Z74: [ 57 117 106 114  95  65 132  94 119 123 120 174  82 133 125 117 105  91
 123 152 103 147 152 109 157 117 118 108 155 153 168 128 135  94 121 134
 150 151 129]
Z771: [126 111 128 165 137 125 104 109 145 164 162 165 139 145 149 152 145 157
 159 170  97 144 151 135 174 111 177  93 124 134 169 155 129 166 127 139
 117 130 112]
Z959: [199 162 149 135 169 193 149 177 130 109 143  98 185  97 127 168 150 143
 134 129 179 149  75 151  99 140 134 136 108  88 109 130 117 171 125 129
 107 103 140]
Z38: [ 78 111 117 126  63  86 121  92 110 122 103  91 105 117  62  74 138  95
  77  78  86  82 136  94  76 137  97 165 146 159  71 118 156  91 132  70
 166 161 117]
Z386: [ 92 125 105  92 155 102 145 137 130 120 109 178 103 150 182 134  64 115
 160 161 156 155 130 146 178 111 119  95 145 122 149 113 103  86 110 191
 113 116 144]
Z159: [183 168 131 160 184 191 120 158 151 162 145 159 177 146 155 141 132 184
 173 126 146 102 100 170 121 123 169 133 121 111 135 135 116 158 121 143
 100 117 123]
find: [ 78 111 117 126  63  86 121  92 110 122 103  91 105 117  62  74 138  95
  77  78  86  82 136  94  76 137  97 165 146 159  71 118 156  91 132  70
 166 161 117]	Z38
gone Z74: [121 150 117  94 125 152 123  95  82 109 135 134 129 132  91 168 155 106
 114 103 128 118 157 133 105 120 151  57 108  65 152 147 174  94 117 123
 117 153]	[119]
gone Z386: [156  92 161 103 134 137 130 178 120 103  95 119 111 125 150 149  92 160
 116 110 178 113 122 113  64 191 145 115 130 102 146 144 145 105 155 155
 182 109]	[86]
gone Z386: [149 178 160 115 155 111 130 182 120 102 113 144 109 156 113  86 155 130
 146 145  95 119 110 161  64  92 145 191 178 134 103 103  92 122 116 137
 125 105]	[150]
find: [ 57 117 106 114  95  65 132  94 119 123 120 174  82 133 125 117 105  91
 123 152 103 147 152 109 157 117 118 108 155 153 168 128 135  94 121 134
 150 151 129]	Z74

Z74: [155 108 109 155 155 107 131 118]
Z159: [165 114 113 123 120 113 129 125]
Z771: [139 142 139  98 132 130 113 114]
Z847: [121 128 106 129 127 100  96 129]
Z4: [136 122  50 126 165 121  96 129]
Z959: [101 136 144 131 108 119 159 127]
Z38: [130 137 141 102 123 123 113 108]
Z205: [143 100 127 137 124  99 138 134]
dup Z74: 	[155]
gone Z205: [134  99 124 143 137 100 127]	[138]
gone Z4: [129 165 126 136  96 121  50]	[122]
gone Z74: [109 108 155 131 155 118 155]	[107]

Z159: [131 100 171 138 138 116 134 161  93]
Z771: [131 170 171 107 138 116 134 161  93]
Z205: [140 128 102 151 128 129 143 103 128]
Z4: [115 204 110  82 119 141 121 116 108]
Z38: [127 118 173 145 137 117 130 129  81]
dup Z205: 	[128]
gone Z771: [131  93 107 161 170 134 138 116]	[171]
gone Z38: [118 127 117 173  81 129 145 137]	[130]
dup Z159: 	[138]

Z847: [ 77 162 132 158 114 142  90 185 192 118]
Z235: [ 81 161 134 154 113 141  84 178 199 119]
Z215: [ 71 144 132 161 114 143  98 193 185 119]
Z959: [ 60 156 132 164 114 145 124 206 163 121]
Z74: [ 68 160 131 162 114 144 106 199 179 119]
Z4: [ 64 158 131 163 114 145 131 114 171 120]
Z422: [ 86 159 136 150 112 139 120 120 205 120]
Z771: [ 57 152 133 162 113 144 134 208 155 122]
gone Z215: [132 114 185 144 193  71 161  98 119]	[143]
find: [ 57 152 133 162 113 144 134 208 155 122]	Z771
find: [ 64 158 131 163 114 145 131 114 171 120]	Z4
dup Z422: 	[120]

Z38: [187  54 134 132  50 108  63 117  54 131 124 164  54]
Z847: [156  41  62 163 133  83  77  80  77 111  41  85  77]
Z959: [104 104  71 157 175 126 185 146 171 135  88  76 157]
Z205: [ 71 169 166 148  81 145 145 172  92 145 145 182 168]
Z386: [210 127 135  76  83 121  78 104  93 141 111 122 104]
Z422: [ 55 126 130 188 156 103 164  79 152  79 112  79  89]
Z74: [112 195 190  80 111 191 113 199 117 171 214 155 183]
Z771: [147  74  93 100 112 185 109 180 103 202  88  41 185]
Z215: [142 141 160 103 170 107 157  95 168 111 136 133  79]
Z4: [ 89 152 127 195 142  82 156  71 147  60 133 192  84]
find: [ 55 126 130 188 156 103 164  79 152  79 112  79  89]	Z422
dup Z38: 	[54]
dup Z205: 	[145]
dup Z386: 	[104]
gone Z386: [135 104 104 141 127  93 111 121 210  78  76  83]	[122]
dup Z422: 	[79]

Z235: [111 165 127 113 112 161 141 162 154 122  75  67 125 116 171 147 191 140
 135 124 170 146 100 160 142 134 166 129 148 115  90 142 100 147 136 140
 106 114 110 151 139  60  91 132  99 119 133 127 148 111 134]
Z959: [141 150 148  68 113 142 163 118 132 130 120  90 135 167 140 144 127 152
 118 133 124 104 158 158 105 101 128 153 153 123  72 119 139 137 135 170
  73  51 123  82 152 111  93 130 102 130 158 118 155 110 149]
Z159: [127 132 125 159 144 135 116 142 152 129 146 144 137 112 144 131 143 102
 146 163 120 150 115 112 161 146 128 137 111 125 134 138 129 106 126  98
 163 165 126 161 140 132 146 145 145 131 160 156 129 158 102]
Z386: [113 136 117 146 152 123 108 133 134 165 169 165 140 128 131 129 128 118
 154 138 109 131 137 112 159 118 138 143 128 134 139 122 119 103 137 120
 169 164 146 139 155 153 165 123 145 140 145 146  93 166 121]
Z205: [143 110 149 157 127 131 143 124 137  88 123 134 128 122 124 120 117 115
 115 158 135 147 121 118 122 165 101 119 102 127 152 147 166 140 117 105
 132 137 118 146  96 140 124 160 148 123  86 136 173 121 111]
gone Z159: [106 115 111 102 137 150  98 135 137 112 129 132 112 161 126 128 125 125
 134 131 156 145 129 138 152 144 131 142 146 102 116 120 146 132 158 129
 145 143 146 163 165 163 161 144 144 146 160 127 126 140]	[159]
gone Z235: [ 75 100 119 114 116 113 165 127  60 160 146 111 112 134 129 140  67 171
 139 162  91 134 124 142 170 100 148 161 111 115 154 106 142 166 140 136
 147 191 141  99 132 133 151  90 147 148 135 127 122 125]	[110]

Z205: [185 123 123 105 110 123]
Z847: [179 179 128 181 179 179]
Z771: [209 114 134 135 140 145]
Z159: [121 137 126 180 180 175]
Z959: [169 169 111  85 158 117]
Z4: [159  82 154 158 139 111]
Z422: [127 123 126 105 110 154]
Z235: [159  82 114 158 139 111]
Z386: [123 109 109 185 133 142]
dup Z847: 	[179]
gone Z422: [105 110 123 126 127]	[154]
dup Z386: 	[109]
dup Z159: 	[180]
dup Z205: 	[123]
dup Z959: 	[169]

Z959: [127 161 123 176  64 117 148 195  87 167 108  81  64 164 171 149 106 102]
Z215: [122 110 162  72 115 138 160  74 141 114 182 124 141 122 137 174 101 152]
Z386: [122 138 162  72 115 138 160 142 141 114 182 124 211 138  83 138 146 152]
Z159: [122 110 162  72 174 138 160  74 141 114 174 124 211 122 137 174 146 152]
gone Z386: [138 162 142 115  83 146 160 138 114 152  72 211 182 138 122 124 138]	[141]
find: [122 138 162  72 115 138 160 142 141 114 182 124 211 138  83 138 146 152]	Z386
dup Z386: 	[138]
dup Z959: 	[64]
find: [122 110 162  72 174 138 160  74 141 114 174 124 211 122 137 174 146 152]	Z159

Z4: [128  70 159 122 145 150  89 143 156 128]
Z74: [151 210 102 178 130 139 157 106 139 139]
Z422: [128 170 128 190 127 121 141 109 128 128]
gone Z4: [159 145  89 122 156 128 143 128  70]	[150]
dup Z74: 	[139]
gone Z74: [210 157 139 130 178 139 106 139 151]	[102]
dup Z422: 	[128]

Z771: [ 90 148 123 199 121 138 122 176 148 120 152 125 120 110 147]
Z159: [ 82 125 158 165 130 121 102 160 123 111 140 120 118  94 145]
Z959: [ 82 156 128 143 114 128 116 181 139 103 154 122 143 112 143]
Z386: [ 82 125 158 165 130 121 102 160 123 111 118 120 118 105 140]
find: [ 90 148 123 199 121 138 122 176 148 120 152 125 120 110 147]	Z771
dup Z386: 	[118]
find: [ 82 125 158 165 130 121 102 160 123 111 118 120 118 105 140]	Z386
gone Z959: [139 156  82 181 154 143 114 128 103 143 128 112 122 143]	[116]
find: [ 82 125 158 165 130 121 102 160 123 111 140 120 118  94 145]	Z159
gone Z159: [125 121 160 158 145 140 118 165 120 111  82 123 130 102]	[94]
gone Z159: [130 165 111 145 120 118 121  94 123 158 160 102 140  82]	[125]

Z771: [ 97 140  38 133  99 130 111 152 120 137  88  83 143 136 153 134 101 112
 126 139 123 124 171 107 133 128 155 108 151 153 161  83]
Z74: [148 135  93 139  86 130 137 140 126 134  65  88 103 144 149 145 123 142
 112 125 117 109 143 118 157 110 144  99 123 163 129 106]
Z215: [146 167 122 147 119 131 144 120 112 104 122 113 140 136 110 118 134 143
 105 140 142 122 138 109 143  99 152 105 143 122 125 143]
gone Z215: [136 134 104 110 109 105  99 125 143 122 122 144 113 122 120 131 119 140
 167 112 122 143 140 143 142 152 105 143 146 147 118]	[138]
gone Z74: [117 144 144 103 143 125 110 123  99 130 106 129 140 137  65 118 126 109
 148 135 134 142 157  88 149  86 112 123  93 163 139]	[145]
find: [ 97 140  38 133  99 130 111 152 120 137  88  83 143 136 153 134 101 112
 126 139 123 124 171 107 133 128 155 108 151 153 161  83]	Z771
find: [148 135  93 139  86 130 137 140 126 134  65  88 103 144 149 145 123 142
 112 125 117 109 143 118 157 110 144  99 123 163 129 106]	Z74
gone Z74: [123 123 144 143 110 129 135  93 142  99 109 118  88 144  65 126 130 148
 112 125 140 134 106 103 145 149  86 157 139 163 137]	[117]
gone Z771: [ 83 128 151 112 134  88 101 123 108 153 136 161 137 133 143 107 124 152
 139 140 171  97 153 130  38 120 126  83  99 133 155]	[111]
gone Z74: [ 65 142  88 144 139 135 117 134 112 129 148 145 123 149 106 130  99 123
 109 157 143 144 118 137 125 103  86  93 126 140 110]	[163]

Z4: [103 120 119 100  92 126 166 112 136 139 120 151 121 122 101  97 150 157
 139 112 126 145 137 123 143 171 120 113 125 131 149 135 102 130 147 125
 155 157 121 118 149]
Z74: [146 146 124 173 151 154 113 141 154 175 157 171 106 122 134 124 121 139
 192 153 150 131 127 127 138  94 153 119 158 144 111 143 115 105 148 127
 114 139 134 166 151]
Z959: [109 118 112 109  94 133 166 118 139 144 109 158 121 123  98  99 142 158
 141 116 122 147 125 121 142 167 126 111 128 127 141 137 107 125 161 130
 152 155 120 118 150]
Z847: [140 150 120 161 145 164 104 139 153 151 149 148 138 126 129 133 120 131
 159 139 168 132 120 129 154 124 173 135 132 141 103 136 152 123 157 118
 123 131 112 175 137]
Z771: [175 131 136 194 169 141 147 166 146 189 125 187  90 139 149 140 111 143
 195 180  97 138 115 135 104  65 125 112 193 137 129 155 100  97 153 172
 110 137 176 126 160]
Z38: [169 124 158 162 169 106 156 160 116 152 128 144 101 151 169 156 126 131
 149 172  79 130 138 145  86  76  90 128 181 131 158 149 102 124 107 178
 117 128 197  91 140]
Z205: [142 147 133 164 147 151 113 134 158 169 162 167 112 122 133 124 131 139
 191 147 152 133 136 129 142  97 150 120 155 150 114 134 114 107 142 124
 119 139 129 169 151]
Z159: [160 128  88 185 153 143 145 175 120 182 108 176  92 132 138 124  88 151
 161 174 114 129  89 121 111 107 138 116 168 106 128 190 114 110 170 157
 112 149 174 109 147]
Z422: [137 148 135 158 141 155 115 129 163 167 163 167 118 122 128 122 137 141
 191 141 158 137 139 130 150 108 155 121 151 154 113 129 118 110 147 121
 125 141 121 175 153]
Z215: [103 118 122  96  88 127 169 110 140 136 113 151 126 123  98  99 153 157
 137 109 122 148 136 124 143 173 120 112 124 132 147 128 105 130 151 128
 158 154 116 117 149]
Z235: [140 142  66 168 145 158 101 166 110 145 121 132 130 124 132 127  77 132
 115 150 167 114  83 115 140 146 176 141 117  96 105 185 166 134 166 116
 112 137 132 138 117]
Z386: [121 125 153 106 123  98 157 120 117 128 148 126 115 135 144 125 158 142
 133 130 111 132 167 137 118 134  89 128 143 136 170 133  95 141  94 138
 143 146 161 102 136]
find: [109 118 112 109  94 133 166 118 139 144 109 158 121 123  98  99 142 158
 141 116 122 147 125 121 142 167 126 111 128 127 141 137 107 125 161 130
 152 155 120 118 150]	Z959
find: [140 142  66 168 145 158 101 166 110 145 121 132 130 124 132 127  77 132
 115 150 167 114  83 115 140 146 176 141 117  96 105 185 166 134 166 116
 112 137 132 138 117]	Z235

Z386: [156 117 169 154]
Z847: [ 91  82 102 170]
Z205: [ 94 116 113 182]
Z959: [114 218 217 109]
Z4: [105 105 159 119]
Z74: [139 148 147 187]
gone Z74: [139 187 148]	[147]
gone Z386: [117 156 154]	[169]
dup Z4: 	[105]

Z771: [153 205 205 102 205]
Z4: [157 166  72 110 156]
Z235: [ 96  96 175  96  96]
Z38: [153 152 114 156 159]
Z74: [ 86 141 129 157 132]
Z386: [175 212 212 110 212]
gone Z38: [153 159 152 156]	[114]
dup Z235: 	[96]
dup Z386: 	[212]
gone Z4: [166 156 157 110]	[72]
dup Z771: 	[205]
gone Z38: [153 156 159 114]	[152]
find: [ 86 141 129 157 132]	Z74

Z959: [127 149  83 150  89 102  82 118 208]
Z159: [127 149  83 103  89 104 129  64  80]
Z422: [125  96  97 125  49 161 125 139  63]
gone Z159: [127  64 129  80  83 149 103 104]	[89]
gone Z959: [150  89 118  82 127 102 149 208]	[83]
gone Z959: [ 82  89 118 102 208 127 150  83]	[149]
dup Z422: 	[125]
gone Z159: [103 104  89 149 127  83  64  80]	[129]
gone Z159: [ 64 129  89  80 149 127 104  83]	[103]

Z771: [172 172 172  76 173]
Z74: [155 182 163 149 196]
Z205: [100 168 103 199 167]
Z959: [113 111 130 129 149]
gone Z959: [149 113 111 130]	[129]
gone Z205: [103 167 199 100]	[168]
dup Z771: 	[172]
gone Z205: [199 168 103 100]	[167]
gone Z959: [130 113 149 129]	[111]
gone Z205: [167 100 103 199]	[168]

